Rotation paths and how fast each direction turns (degrees per step):
Each turn is a multiple of 5 degrees from 10 to 175, or 0.
Each row of a path follows its step; steps can be skipped.

step 2: [ 23  -6  -9  24  -7  -5 -10  16  -3  -6   2  13 -19  17  19 -12   6   4
 -34  -1  -1  -5   3  18  10  22  -9 -20  -7   2  -9   9   3 -39  -1  -3
   1 -13  -1 -13   1 -16  37  -3  -5   9   8   4  31  36  -8 -13  31 -15
  -8  -5 -54  26   0  14  37 -14  -4  -7 -11  30]
step 7: [  4  -5  10  13   9   0   5  39   1  -7  -3   9  11 -13 -17   9   4 -23
  10 -15 -23 -18   8 -26   4   9 -12  27   3  34 -41  21  -1 -10  18   9
   7   7  16 -24  12  17 -21 -32 -13   9 -11 -32  -6  -9 -22  12   2  12
  10 -30 -22 -16 -27   6  31 -17 -19 -21  -2  -8]
step 12: [ 13 -12 -28  31  17  49   7 -19 -13   8  27  19   3  27   0  26  20  -2
  15   7  26  -4   1 -18  12   1  -1   0 -13 -26  -4  22 -24 -12   4   1
  31   1  48 -13  12  12   8  -2 -12 -10  -7 -18   0  -6   6   6   9  -8
  10  19   2  19   0  -5  16   0 -21  30  -3 -25]
step 13: [ -4 -14 -16 -17  11 -33   5  -2   0   4  -3  -2   5  -8   5  26   5   1
  -5 -14   3  -5  10 -26  11 -24  -9  -7  26  19 -15   0   3 -15   7  28
   2 -27  30 -10   5 -12 -11 -40   7  24 -13   5  11 -13  33  20  -4  33
  18 -10 -17 -32  -4  18  43  10  16  -1 -25 -12]
step 14: [ 22 -12  18 -18   4  11 -39  15   6  -6  19   8  -9  -9  13 -31   9 -13
 -28   9 -12 -23  25  32 -21  10  -8  29   0   7  13  -4  -3  -2  -9   6
  -6  21  11  -3 -12   1  25 -29 -22   6  11 -34  15   2  13  17  14   1
 -23  17 -27  -4  -9  14  36 -31  -2 -25   4   9]
step 15: [ -7   0 -24  12 -12  -3  24  22   2  22  -2 -31  -9  22  13  -8   6   4
  -5 -44  23 -12 -38   7 -12  20   0  31  11  -1  -5  13  10 -23  17  -9
  -1  14  -5   6 -11  17  20 -34   3 -33 -14 -32   4   9 -26   7  35 -26
  15  14  -3  -2   3 -16   7   8   4  16  10 -16]
step 17: [ -5  29  -5  33 -10  -5  13   6   0  -2   6  33 -13   1   6 -12  -6 -12
   0   8  17 -11  22 -22  10   7  -8 -15 -29   7   0 -35  -2 -22 -23  -3
   4  -3 -27 -15  -2 -10  34   7 -26  -4  -7 -21  32  19  -8   9 -15  37
 -11  -5 -35  14   7   0   6 -32  -2  24 -19  10]
step 20: [ 19 -29  20   8 -17  23   7   9   7  14  -8   1  -5   3   0  -5   3  -8
 -40 -17   2 -15   9  -4 -28 -23 -14  23  16   8  -7  -1 -20   8 -31  34
  10  15  30 -12  17  -6  40 -15  22   3   5 -14   2  15   8  10 -11  32
  -3  16 -44 -16  13   0   0   7 -20  12 -21   6]
step 26: [ -2   6  19 -27   8 -14 -12  35  44   8 -11  11  17   2  12   5  -7 -14
 -60   2   8   2  15   6  -6   2   2   5 -19  19 -16  10  -4  14  -2 -18
   2   7  22   3 -11  19   9 -12   5  -4  12 -12   1   1  22  -4  18  16
  -1   2 -48 -21   1 -12  -8 -41   1   6 -28  11]
[  2   0   6   2   0  -3   3   5   3  -5  -1   4 -10   2   5  -3   4   1
   9   3  -7   1  -6  -8  -4  -8   7  -6   0   0  -6   0   5  -5   8   2
   3  -1   3   1   3   2  -4  -4   1  10   6  -2   2  -3   4   7   7   5
   1  -3   8  -5  -2  -6  -3   5  -1  -4   1   3] | 120
[-2 -7  1 -2  8  0  0  3 -8  7  4 -5  5 -2  4  1 -3  3  5 -3  7  2 -5 -4
  3 -1 -9 -9  4  2  3 -2  6 -2 -4 -8  0  5  2 -4  7  0 -2  2 -2 -6  1 -8
 -3 -3  2 -3  6 -7  3 -2 11 -4 -5  0  2  4 -7  5  1 -3] | 120
[-12   0   8   0   2   4   2   2   6   4  -2   0   6 -13  -6   0   3   2
  -5   2   4  -1   2  -2  -1  -3  -5   1   0   4 -11 -10   3   4   0   1
   4  -2   2  -1   2   5  -9  -1  -7   0  -4   2   3   1   1  -3  -1   8
  -4   8  -1  -1  -4   1   2   7   0  -5  -5   4] | 115
[ 0  6  3 -6  3  1 -1 -3 -2 -1  2 -1  4  6  2  8 -5 -5 -4  0  5 -1  5 -1
 -1  7 -1  0  4 -8 -7  2  5 -3  0  6  1  5  1 -3  7  5  6  2  4 14  2  2
 12 -5 -6 -6 -1  3  3  1  4 -3 -5  7 -2 -3 -1 -3  4 -5] | 60
[ 0  1 -2 -5  3  6 -4 -1  9 -2  1  1  1  2  5  2 -2  3 -4 -5  4  3 -3 -1
  2 10 -4 -3 -5 -5 -1  5 -2  2 18 -7  6  8  6  6 -3  5 -1  2  3 -4 -6  2
 -4 -1 -1  2  0  1 -2  0 -5 -4  2 -8 -6  7 -2  1  3 -1] | 100
[ -2  -2   1   3   5  -4   2  -2   3  -6   3  -7   0  -1   4   0   5  -4
   1  -4   4  -1  -1   5   5  -2  -7   3  -4   3  -1  -7   9   5   8   4
  -3   0  -7   3   0   0  -4  -5   7  -4   2   1   6  -2  -7  10  -3  -1
   2  -4   2   9  -3  -4  -2 -13  -9   0   1   6] | 45
[ -8   5   3   7   2  -5  -4   2  -1   1  -3   0   2  -3   7   5  -4   3
 -10   6  -2  -4   2  -5  -1  -5   9   9   3   2   3   4   1  -3   4  -8
   3   3  -6   6  -9   6   5  -4  -3  -3  -3  -9   7  -4   1  -1  -5  -2
  -3  -9   6   1  -3   2   1   1   1   4  -1  -1] | 35

step 1: [ 11  17  -1   1 -21  28  31 -18  16  -7  11  -5 -24   5 -24  -5 -22  32
  25 -13   2 -13 -17   9  -7 -16  12  -7  10  21 -22  15 -16 -17 -21   4
 -22   0   6  10 -10  15 -36 -23  16  31   2   2  11 -12  15  17  18 -37
  19  24  28 -39  -7  -8 -20   8   1  -5 -11  21]
step 8: [-20  22   7  -1 -17  19  18  10 -21 -28 -13  26   4  -2  -5  14  -2  -5
  37  -2 -18 -24   8  -4 -13 -27  11 -29 -24   4  12  34   7  -9  20   1
 -32 -16   9  24   6  -1 -20 -23  -4  -5  11 -19  -4  38   9  20  21 -24
 -11 -11  34 -21  -1 -15  16  19   5   7  12  20]
step 13: [-39  -2   4  19  -5  11   1   9 -21 -44   9  32 -14  19  11  11 -44  12
  -3 -22   1  -8  -1   6  20   2   3  -7 -32  11 -18  14  -8   7  19  -3
  10 -16  11  24  13 -22 -17  -3  19   9   7  25  16   2  16  13  29 -54
 -24   8   9 -11  -6 -12 -11 -13  -6  -1 -16  22]
step 14: [ -8   7 -13 -22  -4  34  20  22   9 -12  17 -22 -21 -13  -4   8  -1  12
  33   5  10   4  15   0   8  -1  14 -10 -31  -9   7   4  -4  17 -21  12
   5  -4  23  59  30  30 -40  -8  18   5  27   1 -24   9  17  13  11  -9
  24   4 -22 -10 -19 -11 -14  13  -7   2  13   5]
step 20: [ -6  17  12  -8  10 -24  -3  18 -22  -5 -14  41 -17   7   5   4  20  23
  31 -11   6   2  -1  24 -12 -47  -6  -3 -20  26   2   3 -20  18  18 -16
  14   4  18  21  14  21 -36   5  27  11  13  43 -15  18  14 -11  -6 -25
  -6  21   7  -6 -32  -2   8  24   6   7  -1  -1]
step 22: [-33  11  38 -10   9   5  14  -2 -11   6  -6 -46  -6 -10 -21  12 -23  20
  -6  11  29  -8   6   1  32 -27  15  -9 -35  -3  18   5 -11  15 -10  -7
   7  -6  -1  -7  18  14 -34 -15  39 -19  -1   7   0  13 -15 -20  19  -5
  26  13   8   4 -29  10 -22  16  19   5 -10  -8]
step 23: [  2  21  24  -2 -16   3  24  -4 -47 -11  16  13  15  -3 -12   9 -32   3
  35 -50  30 -15 -24   1 -18  -3 -10   1 -12 -11   0  37  -2  21  -3  -6
  -7  23  -5  -1   0   6   6  -8   9  -3  27  14  18  24  -6   9   4 -39
  21 -18  12   5 -31 -15   5   3  -8   3  15  10]
step 24: [-24  22  17  -9 -24  42  25   6  -2   4  12   2 -26  21 -10   7  -4  -6
  14   5  23 -11   6  19  18 -14   6   6   6   1  22  16   2 -18  -6   7
  -1 -32  14  17  -4 -29 -10 -25  13  15  10  16   6 -12  -5  42  43  -5
  18  24  32 -28 -15 -20  -1 -18   7  -9   0  23]
step 27: [-23  -5   5 -16  -9 -11  -1  26   7 -13 -24  -8 -16 -31 -23  13  23   4
  12  19  22  11 -25   9  13 -36  13  17   0   5  14   3  10  -3 -10  -9
 -17   1  30  27 -26  -9 -39 -25   5   1  33   6  20  10   9  -7  32 -31
  27  24  -7  -3 -18  23 -18  10   1  22  16 -12]
[ -1   6  -7   1  -7   3   1   1  -2   1   9  -5  -5  -6   3   5  -4  -2
  -1  -8 -10  -4  -2   3  -1   2  -5   1  15  -8  -2   5  -5   5  -4   1
  -3   0  -3   4   6  -1   4  -2  -4   1   4  -5  -2   2   3   1  -1   0
  -2   5  -3  -5   0   3  -3   2   2  -6 -11   4] | 145
[ -3  -3   1   3  -3   5  -9  -6  -4   2  -1   6   9   8  -3  -4   6   9
  -3   1  -5  -3   1   4   2   1  -4   0  -1   4  -3  -5 -11   0  -9   6
   0  -6   4  -2   2  -3  -2  -3  -1  10  -3  -6  -6   5   2   2   1  -3
 -10   3   7  -5  -1   1   3  -2   3   1   1   1] | 90
[  4   4   2   3  -7   1  -4   7  -3   0   0   0   3 -13   0  -5  -1  -4
   4   5   2  -4 -11   3  -2   2  -7  -5  -1  -4  -3  -3   5   2   3   6
  -6   0   5   2  -3  -4   1   1   5  -1  -6  -8  -3   8   4   4  -3  -5
  -3  -5   0   6   3  -4  -8  -4  -3   6   7  -6] | 170
[ -4   2   4  -2  -3  -6  -5   2   0   4  10  -1  -5  -4   7   3  -1   6
 -13   6   1   0  -1   1   9  -5  -2  -5   7   8   1   4   3  -4   5  -4
   4  -8   2   2   2  -8  -1  -2   5  -6  -4   7   0   4  -4  -4  -1  -2
  -7   1   4   1  -2  -3   5   5  -2   3   1   2] | 160
[  0  -5  -1   5   7  -1  -6   8  -4  -2  -7   8  -1  -6  -1  -3   3   4
  -4   7  -3  -2  -4   1  -1 -10   6   5   9   4  -6  -3   0   0   5   4
  -2   9   2   2   6  -4  -1  -3   1   4   5   3   2  -8  -3  -2  -7  -3
   0   6  -9   1   4   6  -3  -4   2   2  -3   2] | 45
[-10   7   7   3  -1   0  -2   0   3   8   3   7   2  -2  -3  -3  -4   0
   4  10   2   3  -3  -3   0   6   6   6   2   2   3   3  -3  -5  -2  -4
   2   6  -1   0   9   3   2   1  -8  -1   5 -10   3   4   7  -5  -1  -5
   5   1   3   4   4  -4   7   4   0  -3  -4  -9] | 95
[ -6 -12   3  -1   0   1   4   7   0   0   0   6  -2   6  -3   6  -1  -5
  -8  -3  -4   5  -2  -1  -6  -4  -4   6   1  -4   4  -1   5  -3   2   8
   8  -3   3   6  -1   2   5   2  -3  -2  -4  -7   9   7  -2   2   0  -3
  -1  -3   3   5   0  -6  -1  -5   9   2  -3   7] | 135

step 0: [ -1 -13   8 -18 -11  25 -34   2  -3 -46 -18  -1  -2 -21  18  19   0 -19
 -16 -22   6  -1  17  20   3   0  11  31   7 -37   4   3   5  10  -7  14
   5   8 -15 -15  -4  10  12  -5  -6  22 -19   4  15 -42 -21  43 -11  17
  -2  24 -12  25   8  12  -4 -11   5   7 -19 -13]
step 1: [ 12  14  -3 -20   7  18  -5  16  14 -17 -13 -11   6  10   9 -30 -19 -19
  -3   6  12  27   5  29  -1  -7 -32   0 -18 -18 -22 -10 -12 -11  18   7
  -4  -9  36 -16  -6  20  -4 -13   9  10 -18   1  21 -28 -10  11  -8  13
   9  32  -9  21 -29  18  31  -9  -1 -25  39 -24]
step 3: [ -8 -31  17 -21   2   3 -14 -27  11 -43   4   7  -2 -15   1   2 -61  -4
  25 -20  13   2 -16   2  -7  -9   2 -19  -3   5   9  -4  14 -27   0  32
  20  -9  17 -33  -2  -9   0 -12   6  31 -14  20 -22 -16 -19   2 -19  24
 -11   4 -13  -4   6   0   4 -11 -14  17 -15 -16]
step 10: [-23  -3  -3   5 -14 -15 -19 -14 -17   7 -13 -12 -35   4  35  -9  -8  -6
  12  -6 -12  11  -4  19   8  -8 -12  22   1  11 -22 -38 -17   2   3   1
   9  -4  -1 -12   8 -22  -7  15  21  25   8  16  23 -40 -14  19 -40  23
 -18  15 -12  16  -5  19  17  10  -7  27   1 -37]
step 11: [  4   5   7 -32  -9  23 -24  21   5  -6  11 -22  12  -4  15   3 -14  -7
  -2 -25 -35   1  17  20   9  -8  -9   8  19   5   8  -5  14  11   8 -11
  25  17   7 -16  -1  29  18   8   0  26  -9 -10   3 -23   7  42 -41  25
 -12  26 -16  37   5  -5 -17  -9  12 -18  11  -9]
step 12: [ 23  -3 -16 -23  -3  39 -20   5  35 -34  -7  -3   9  22  20 -22  -1 -27
  25   1  26  37   0   9  -6   3  -2   8  16   1  -2   6  23  -4  23   8
 -16   6  11 -24  16  -2  -2  -9  14   2 -13  14  -8 -17   1  -2 -21 -12
  19  23 -21  22 -26  15  -3  -1 -21  -5   2 -34]
step 15: [  0 -13 -13 -26  26   5 -26 -27  26 -28  18 -12  14   4  32   9   2  -8
   5  -4  -6  22  32   2  -4  16  10  17  14   2   8  -2  -7  -8   1  25
   6   1  -8 -12  -5 -52 -13  -1  22   9   0 -11  17 -44 -12   2  10   9
 -20   7 -32   2 -26  -9  -9   6  20  17 -22  -7]
step 26: [ 11   7 -18  -7   9 -25 -20 -10   0 -37  -5 -26  11  -4  17   2  -7  -4
 -14 -14 -26  40  13   4  -3   4  -9  -2 -14  -1  11 -20  -2   7   9  -3
  36   5  -3   3  -7 -16   1 -11   9   9   0 -27   8 -37 -23  -2  -7  50
 -47  16 -12  15 -22 -10  11 -11  24  12  12 -14]
step 27: [  9   1 -23 -15  14  22 -32  16  23  13  -6 -17  12  -2   4   2 -18   2
  -1 -24   6  21  -2 -12 -23 -14   1  27 -21   6  10 -11  14  20  11  12
  18   6 -23  -2 -19   8  -9  37 -14  -7 -14  -1   3 -47   0  14   1  -3
  13  31 -41  26 -28  21   0   7   9 -13   9  -4]
[  8  -4   4  -4   5  12  -2   4  -2   0   3   1  -1   0   1  -3   6  -1
   0   5   7  -1   0  -4  -6   4  -8  10  -5  -4  -3   0   0  -2   5  -3
   0  -5  -4   3   0   6  -4   2  -1  -9   0  -2  -4   2  -6   6   2  -5
   5  -4   5  -2 -12  -4   2  -4   3  -6  -3  -7] | 95
[  6   6   7  -5  -1  -2  -5   1  -5  -1   7   1   3  -4  -1  -1  -2  -3
   1   2   2  -3   4   0  -2   0   2  -1   9   2  -2  -4  -6  -5   6  -2
  -7  -4  10 -11   0   4   6  -6   3  -4  -4  -3 -11  -8   1  -6  -3  -1
   6   5   0  -4   7  -2  -1   3   5   6  -2  -5] | 35
[  5  -1  -9   1   2  -2  -6  -2  -3   5  10   7  -3  -8   3  -1  -7   6
  -7   6   2  -5   2 -10  10   0  -6   5  -3   8   2   2   6  -3   0   2
   0   3   0  -4  -2  -3  -1   3   1   4  -3  -1   2  -1 -10  -9   2   5
   3   1  -3  -1  -3   1   4  -5  -1   0   3   6] | 60
[-9 -3  3  6 -5  5  5 -2  2  4  0 -2 -5  4  4 -4  2 -5 -6 -5 -5  5 -3 -4
 -2  7  1 -1 -6  8  1  4 -1 -6  5  9  1 -4 11 -2  3  6  1 -1 -6 -1  0 -2
 -5  3 -8 -3  5  4 -5 -2 -5 -1 -3 -2 -2  3  6  7 -8  2] | 65
[  3   3   1  12   6  -4   1  -5   3   5 -12   5  -1  -6  -8   1   1   2
   6   0   3   7   0   6   3  -1  -1   2  -3   7   4  -3   3  -3   5   0
   2  -4  -6  -9   4   7  -6  11   2   1   5  -1  -5  -5  -3  -1   1 -11
   2   1   0   2   4  -3   2   0  -2   3   3   0] | 100
[ -8  10  -5   2   7   1  -3   4  -5   5   0  -1   5   4  -4   1   0   7
   5   5  -7   0  -1   4   9  -1  -2  -1  -3   1  -4  -3   1   1   5 -11
   1   2   4  -5  -3   1   6  -1  -8   2   5  -5  -1   9   0   2  -1   7
  -6  -1   8   0  -5  -2  -1  -5   3   2  -1  -9] | 120
[-3  1 -7 -1  3 -5 11  2  2  9  3 -2  6  7 -3 -9 -8 -1  2  5  6 -1  2 -1
 -4  2  7  6  1  5  1  1 -1  2 12  3 -5 -1 -1  1 -3  3  5 -2 -1 -3  3 -1
  3 -5  6  1  3  1  2 -1 -5  5 -1  6 -6 -1 -9 -9 -2  0] | 140
